In the data rows, zero lies at 7.5, halfway between 7 and 8.
Every row has a hidden score from 0 to 30. What is each row's score? 15 is about the middle. The score is a weighted sum of the row's numbers plus the product of two more (or one squared), each taken from its middle value.
[ 2  5  8  9  7  9  5  9  0  0  8  8  0 15  9 10  6  5  8 12] -> 11
[12  6  5  7  1  3  0 10  8 14  2  7 10  6  2  3  8  8  4  3] -> 14
[ 7 11 13  8  9 12  8  6  7  5 11 10  9  5  8 14  5  6  6  9] -> 14
[ 3  4  9  6  8  4  4  9  5  4 11  8  3 12 13 10  3  4  3  8] -> 13
[ 6  6  6  7  6 12  8 11  6  6  8 12  2  9  8  9  5  6  5  6] -> 13
[ 4  7  2 15 10  0  4  7 15 11  0  0 15  0  0  0  9 15 13  2] -> 9
[11  7  4  0  8  5 11  5  8 12  8  8  8 12 13  5 10  9  9  2] -> 28
[13  9  5  6  2  9 11 10  9  8  7 11  6  6  8  9  8  8  8  6] -> 17
[11 10  7 10  6  7  7  8  5  7 11  9  4  9 10 12  8  5  9  7] -> 17
[ 7 13  7 14  2  8  8 11 12  8  3  3 12  3  1  4 10 11 13  7] -> 16
[ 8  7  7 13  3 10  6  8 11  7  6  8  8  6  4  8  8  8  9  7] -> 8
[10 12  6 10  4  8  9  8  9  4  9  4  9  5  8 12  6 10  6  9] -> 16
[ 8  8  8  2  8 12 12 11  5  4  7  9  5  7  9  8  5  9  6  9] -> 16
[ 4  4 10  5 10  9  9 10  9  5  4  4  7  6  5  7  4  9  5 10] -> 8
[ 2  8  5  9  8  9  1  7  7  3  9  8  6 11  8  9  9  3  5  8] -> 11
[ 4  2  6  0 12  6  8  9  8  4  7 10  7 10  8  7  4 13  6  3] -> 15
[ 7 10  9  7  6  3  7  6  8  9 10 13  7  7 11 11  9  8  4  7] -> 16
[ 9 11  6 11  6 13  8  8  7  7  8 11  6 11  8  9  7  7  8  8] -> 15
[12  8  2 10  2  3 11 11 12  9  8  4  7  6  7  3  8  8 14  2] -> 23
[ 6  7  9  4 11  7 11  9 10  3 10  8  9  8 11 15  3  9  5  4] -> 21
[ 7  6 14  9 11  7 11  8  7  5  7  6  8  5 11 10  3 10  3 13] -> 10
[ 6  7  4  4 10  5  6  8  8  7  9  7  6 13 14 11  3  4  1  6] -> 19
[11  8  7  9  2  4 13  6  6 13  9 11  3 10 12 10  8  7  8  4] -> 18
[ 9  4  5  5  9  8  9 12  4  0  6  8  5  7  7  8  4  3  5 15] -> 18
[ 3  6  5  6 10  8  4 10  6  6  6  8  5 11  8  7  5  5  4  7] -> 12
[ 8  5  7  5 10  8  6 11 10  5  4  4 10  7  5  5  1 10  9  6] -> 20
[ 7  6 10  4  9  7  6  8  8  4  8  9  7  6  7  9  8  7  9 11] -> 18
[13 13  7 11  7  4  6  4  3 13  4  7  9  2 11 11 12  8  5  7] -> 15
[12  8  7  7  4  7  6  7  7 10  7  7  9  4  5  6  7  6  6  6] -> 13
[ 5  4  6 10  6  6  6  9  9 10  7  6  7 10  7  5  7  8 10  4] -> 10
[10  6  7  9  3  9  4  8  8  7  5  6  8  5  3  5  5  6  8  7] -> 10
[ 7  4  7  3 11  5  5  7  7 11  8 11  8 11 12  8  6  5  0  6] -> 11
[13  9  8  9  7  8  8  8  4  7  5  7  4  3 10 15  5  2  0 12] -> 9
[10  8  8 11 12  6  9  8  4  4  8  6  6  3  9 12  4  1  0 14] -> 17
[ 4  8  9 10 10  6  4 11 11  8  1  3 11  5  3  6  6  7 10  8] -> 14
[ 9  8  6  4  9  5 11  6  8  7  8  9  5  6 13 14  6  8  7  6] -> 18
[ 5  5  7  8  4  7  9  9  6 10  9  8  5 12 10  5  6  7 10  4] -> 14
[ 6  6 12  7  4  8 10 10  1  8 10 10  3  9  6  7  7  6 10  7] -> 15
[ 6 10  2 15 10  0 10  2 15 15  0  0 15  0  0  1  5 15 13  0] -> 23
[ 9 13  8  6 13  4 14  1 12 12  9  5 13  3 10  8  8 12  8  4] -> 21
[ 4  5  7  6 11  7  6 12 10  5  2  4 10  7  3  5  6  7 11  7] -> 19
[ 9 10  8  8 10 10 10  9 11  5  7  4 12  6  7  5  4  4 10  8] -> 23
[ 7  5  9  7  7  8  7 15 10  6  4  3 10  4  3  5  3  6  9  6] -> 15
[ 5  9  8  8  5  8  9  6  0  5 11  9  4  7  5  5 13  9  8 10] -> 11
[ 9  9  6  8  6  8  6  5 10  9  7 13  8  5  9  8  9  9  6 11] -> 10
[ 9 10  9  7  9  8  5  9 10  7  6  4 10  4  3  6  8  7 12  8] -> 20
[ 8  6  9  6 10  9  7  6  5  3 13 10  4 11  9 14  7  3  6  8] -> 16
[ 2  5  8  9  8  8  3  7  8  6  5  6  8  9  6  5  7 10  3  6] -> 2
[14 11 14 10 11  7 10  8  5  6  7  5 11  1 12 12  3  5  0 10] -> 16
[ 7  3 10  5  6 13  5 10  4  3  5  6  7  9  5  5  3  6  6 12] -> 19
[ 2  8  7  8 11  5  7  6  7  8  9 10  6 13 14 10 10  8  6  5] -> 12
[13 11  4  6  0  7  4  9  2 10  4  7  7  5  5  5 11  8  9  3] -> 22
[ 8  3 11  5  8  9  8  8  9  8  8 11  7 11  7  5  7  4  8  9] -> 18
[ 7  9  4  2 11  3  7  7  7  8 11 11  7 14 15 12  5 10  4  2] -> 22
[ 9  9  7  6 10  6 11  8 11  5  9  5 12  5  8 11  4  9  5  7] -> 21
[12  9  7  6  9  8 10  7  7  6  9 14  6  4 12 11  9  6  5  9] -> 15
[10 12  5  9  4 10 10  6  5  6  7  8  4  5 10 15  9  9  5 10] -> 10
[ 9  8  9 10  8  6  8  6  7  9 11  9  5  8 11 10  4  6  8  8] -> 15
[ 0  7 11 11 15  3  3 15 13 11  3  2 14  0  2  3  0 12 10  7] -> 12
[10  4  9  4  7  5 11  9  9  8  8  8  7  8  7 11  5  6  1 10] -> 16
[ 8  9  7  8  6 10  8  5  7  6  9 11  7  6 10  8  8  9  7 12] -> 11
[ 6  5 11  6 13  8 10 10  9  6  7  6  7  7  7  8  3  8  5 10] -> 13
[ 5  1  4  5 15  1  5 12  9  1  8  4 10  4 15 10  0  4  0 11] -> 12
[ 6  8 12 13  8  7  9  7  7  5 10  5  9  4  6  9  9  8  7  8] -> 10
[13  8  0  8  3  1 13 10 14  9  2  3 13  1  0  1 12  6 11  9] -> 26
[10 13 10  5  4 15 13  6 10  7 10 11 10  6  6  9 11  7 10  6] -> 20
[ 6  8 10 11  6 15  8  8 10  3  9  8  8  8  5 14  6 11  9  8] -> 9
[10  8  4 10  4 11  7  9  8  6  8 11  2 13  8 13  6  5  6  6] -> 16
[11  5  4  6  3 11  7 12  5  4  6  7  5  8  6  5  6  3  4  7] -> 12
[ 7  4  6  7  7  9  4  7  8  6  7  8  6  8  4  6  5  6  8 12] -> 10
[14  3  4  7  6  3 11 14 14 15  2  6 10  1  6  2 12 12 14  1] -> 26
[ 4  6  7 10  8  9  3 10  8  9  2  6  6  9  5  6  6  9 10  6] -> 8
[ 7  3  5  5  9 12 10  9 10  2  5  5  7  7  5  6  4  5  6 11] -> 12
[ 1  4  7  6  8  8 10  8  9  4 12  5  7 12  9  6  9  8 10  8] -> 15
[10 15  7 10  6  7 10  7  4  8  9  9  8  8 10  9 10  6 10  6] -> 23
[10 14 10  3 10  6 14  0  5  9 15 11 10  8 13  6 10  9  5  5] -> 23
[15  1  0  3  4  5 15 14 14 14  4  3 10  1 12  1 14  2 15  2] -> 25
[15  7  2  0  6  7  2 10  9  9  3 14  0  5  3  2 13  0 13  6] -> 20
[ 7  2  4  1 10  9  9 11  6  0  9 10  3 10 11 10  2  4  1 15] -> 15
[12  6  8 10  2 15  9  8  4  6  7 11  2 10  7  8  8  7  4 10] -> 6
[ 1  0  7  4 15  3  5 14 10  2  4  3  9  7  2  4  0  8  7 11] -> 16
[ 5  3 12  6  8 10  8  9  3  5  8 11  2 12  6 10  6  6  7 11] -> 11
[13  4  8  5 11  2  5  8  9 14  4 15  6  4  9  6  9  8  2  6] -> 12
[ 5  8  6 11  3 13  1 11  4  5  3  6  4  8  1  4 11  6 12  9] -> 9
[ 6  6  5  8  7 10  5  8  7  6  7  6  8  7  6  5  5  3  6 10] -> 11
[11 14 10  9  4 13 13  8  8  8  6  7 10  5  5  8 11  6 11  5] -> 20
[ 7  6  9  5  9  8  4 10  7  9  3  9  3 12  7  8  6  8  6  6] -> 13
[ 5  8 11 11  7 10  8  9  6  7  9  9  3 14 11 12  6  7  6  7] -> 10
[ 8  9  5  3  8  9  6  5 11 10  9  7 11  8  4  3 13  5 11  5] -> 19
[ 8  1  0  3  5  3 10 15 15 10  0  1 14  3  0  0 10 14 15  0] -> 25
[10 15  9  9 10  5  8  2  6 10 15 13  8  8 11  9 12  7 10  5] -> 22
[ 4  4  7 12  5 11  7 13  0  3  7  5  4 12  7 10  3  7  4  9] -> 6
[ 3  1 12 10  5  7  4  8  7  7  3  3 10  7  3  4  9  5  6 10] -> 7
[ 7 14  8 13  2 12  4 11  7 10  3  5 11  6  1  4 11  9 12  7] -> 17
[11  5  2 15  6  2  4  4 15 13  0  0 15  0  0  0 13 15 15  1] -> 17
[10  6  7  6  6 10  4  8  4  5  7 10  3  9  6  6  7  3  6 11] -> 13
[ 7  7 10  9  8  9  4 13  4  8  2  4  7  8  4  6 11  0 10  9] -> 21
[ 2  5  3  3 10  5  6 12 11  8  5  5 12 15 13  6  1 13  4  1] -> 19
[ 9  9 11  5  9  6  9  4  7  9 11 11  8  9  6  6  9  5 10  9] -> 22
[ 3 12 12 11  9 11  5  3  9  8 13 10 10  7  8 11 12 11  6  8] -> 5
[12  5  6  5  7  9  3  9  5  8  2  9  1  8  5  8 10  1  6  8] -> 11
[10  0  2  4  3  4  5 13 12 12  3  6  4 11  6  2  5  7  6  4] -> 11
[ 9  8  5  4  7  6  8  7  8  8  9 10  5  8 10  8  7  4  7  8] -> 19
[10  8  8  7  5  6  5 12 12  8  4  3 10  1  2  4  5  6 13  6] -> 18
[ 6  8  4  3  6  7  7  5  8  9  6  7  9 11  9  5 12  9  8  5] -> 19
[ 9 12  8 12  4 12 11  9  5  4  8  7  6  7  8 11  9  8  6  9] -> 12
[ 8 10  7 10  5  6  5  6  8  9  6  6  8  7  6 11 10  8  8  9] -> 12
[ 6  3  8  8  9 11  3  9  6  4 11 12  5 13  6  9  9  0  2 14] -> 9
[ 5  7  6  6  8  8  9 12 11  3  3  2 11  4  7  6  4 13  7  8] -> 14
[10 11 14 11  6 10  7  3  8 11  8  5 13  3  3  7 10 10  8  6] -> 12
[ 8  2 12  5 11  8  3  9  8  5  6 12  4  6  6 10  7  5  8 11] -> 13
[ 7  3  6  4  8  9  7 11  5  3  8  9  4 10  8  7  4  2  6 11] -> 15
[13  2  6  4 10  3 11  7 11 15  5 15  5  7  8  6  7 10  4  8] -> 12
[13  9  7  5  8  8 12  7 13  9  6  8 12  4  7  7 10 13 11  2] -> 26
[ 5 10 13 14  4 12 10  6  4  7  9  9  6 11  8  8  8  9 10  8] -> 11
[12  9 10  4 11  6 12  2 13 15  9  7 13  4 12  6 11 11 12  1] -> 25
[10  8  5  4 11  5 10  3  7  8  7  9  9  7  8  9  8  7  5 11] -> 18
[ 9  3  5  2  9 11  6 10  7  4 10  8  4 10  9  6  5  2  3 12] -> 12
[ 4  8  9  9  7  7 12  6  5  7 10  8  3 10  8  6 10  9 10 11] -> 14
[ 2  3 11  6 11  4  7 11  8  5  8  6  7  9  5  7  4  6  9  7] -> 18
[ 4  6 10 10  6  7  8  7  9  9  7  4 10  8  4  4 10 10 13  3] -> 13
[ 6 10  7  8 13  5  3  7 14 13  3  3 14  4  3  3  6 12  9  4] -> 13
[ 3 11 10  9 13  5  6  0  3 10 15 12  8 13 15 10 11  9  1  6] -> 9
[ 7  7 11  6 14  3  8 10  9  8  6  3 14  3  9  7  0 14  5  4] -> 18
[ 6  8  8  6 10  8  9  6  2  5  9  8  7 10 10 10  6  8  7  7] -> 17
[ 9  4  8  9  5  7  9 13  5  7  6  8  1 11  6  9  4  5  5  8] -> 13
[ 7 12 10 10  4  4  8  6  7  8  7  8  4  7  9 10  8  8 10  7] -> 17
[11 13  4  8  5 12 12  8  8  3  8  6 11  4  6  9  5 11 10  6] -> 21
[11  9  6  4  8 10  5  4  7  9 11 13  8  7  4  5 13  5 11  5] -> 19
[ 4  3 11  9  6 10  2 12  2  4  7  6  4 11  7  9  6  4  6  8] -> 8
[ 5  4  5  6  7  8  1  7  7  5  9  9  6 14  9  9 10  3  3  7] -> 9
[ 3  4  4  4  7 10  6 10 11  4  6  5  7 12  8  6  5  7  5  6] -> 11
[ 6  9 15 12 12  8  6  4  7 11 11  8 10  5  6 14  9  5  4  7] -> 8
[ 3  6 11 15  0  8  7  9 11 12  6  3 12  5  3  5  7 11 12  3] -> 5
[10 10  7  7  5  5  8  6  8  8  8  9  9  7  6  8 11  3  9  8] -> 22
[ 4 10 15 11  6 13  5  5  6  9  6  4 13  3  4  4  9 12 10 10] -> 16
[12 10  5  7  5 11  8  8  8  8  8 13  6  5  9 12  8  8  8  8] -> 14
[12 12  9 13  1 13  8  7  6  7  8  8  9  4  9 12  8 13  3 10] -> 8
[ 6  5  6  4 10 14  9  5  5  8 13  8  6 10 11  6  7  6  7  7] -> 9
[ 6  3 11  6  8 10 10 10 11  5  8  9  6  7 10 11  2  8  4 12] -> 8
[10  3  4  2  6 10  8 13  8  3  7  7  4  9  5  9  3  8  7  5] -> 16
[ 9  9  3  6  0 11 11  9  7  5  7  9  5  8 10 10  8  9  7  3] -> 14
[ 3 15  7  8  7  7  5  3  8  7  8  5 11  7  8  7 13 12  7  9] -> 12
[ 4  5  7  6  5 10  8 11  8  5 10 10  3 12 11  6  8  8  9  6] -> 11
[ 9 11  7 11  4  2  9  6  9 11 10  9  5 10 12 13 10 12  7  4] -> 15
[ 8  6 10 11  7  6  8  6  7 10  6  6 10  6  8  4  8  9  9  8] -> 16
[ 7  6  8  6  9  6  8  8  6  6  9  9  6  8  5  7  7  2  5 10] -> 20
[ 8 11 11  8 12  5 13  1 10 14 14  7 10  7 12  8 12 11  7  6] -> 14
[ 6  7 10  6  8  5  2 11  9  2  8  7  7  9 10 10  4  8  8  8] -> 20
[12  8  8  8  7  4 12  7  8 14  7 10  5  8 10  8  9  8  8  5] -> 16
[ 8  8  5  5 10  5 10  7 11  9  6  5 11  6  9  7  3 11  3  6] -> 16
[ 4  7  5  9  5  8  3  8  5 10  7  9  6 14 14  9  7  7  5  4] -> 9
[ 7  5 10  7  7  7  7 12  6  7  6  8  4 11  8  9  4  9  7  6] -> 14
[11  9  7  7  9  4  8  2  8 11 10 10  8  7 12 10  8  6  4  9] -> 14
[ 4  8 12 11  2  8  6  5 11 12  6  4 11  5  4  6  9 10 12  3] -> 7
[10  6  4 11  4  7  9  7 12 10  5  3 10  6  6  6  4  9  3  7] -> 9
[8 7 8 8 9 9 7 9 7 8 8 9 5 9 9 9 7 7 8 7] -> 12
[ 0  0  3  5 12  2  2 15 13  0  3  1 11  3  2  4  0  6  9  8] -> 18
[ 6  7 15 12  8  9 14  5  4 11  9  5  7  6  8 11  5 10  4 10] -> 6
[ 9  3  6  2 11  9  5  8  6 10  6 11  7 11 11  7  5  6  2  6] -> 16
[13 13  5 14  1  7  8  7  5  9  4  5  7  3  4  9 13  8 11  8] -> 14
[ 7  8  9  8 11 12  7  6  6  6 10  7  8  6  4  7  4  4  9 10] -> 15
[ 6  9  7  8  5 10  4  7  9  7  8  7 10  8  7  9  9 10  9  8] -> 14
[ 5  5  9  8  7 15 10  8  4  3  6  5  5  5  5  5  4  9  5 13] -> 2
[10  4  6  1  7  5  2  5  6 13  5 14  5 11 11  4 14  7  2  5] -> 21
[ 5  8  9 12  5 13  1  9  8  9  3  5  6 10  3  7  7 10 11  8] -> 9
[ 8 10  9  8  7 10  6  4  2  6  8 12  5  8  8  9 10  4  7 10] -> 13
[ 6  5  5  5  9 11  7  9  9  6  6  5 11  8  7  4  6  8  8  8] -> 17
[ 5  4  5  5  9  7  6  9  9  6  7  7  5 12  9  7  7  5  6  6] -> 13
[11  6 12  7 10  6  6  4  9  8  9 12  5  5  6 10  9  3  7 13] -> 12
[ 9  6  4  4 10  7  7 12 10  8  5  8  9  8  8  6  3  9  6  5] -> 18
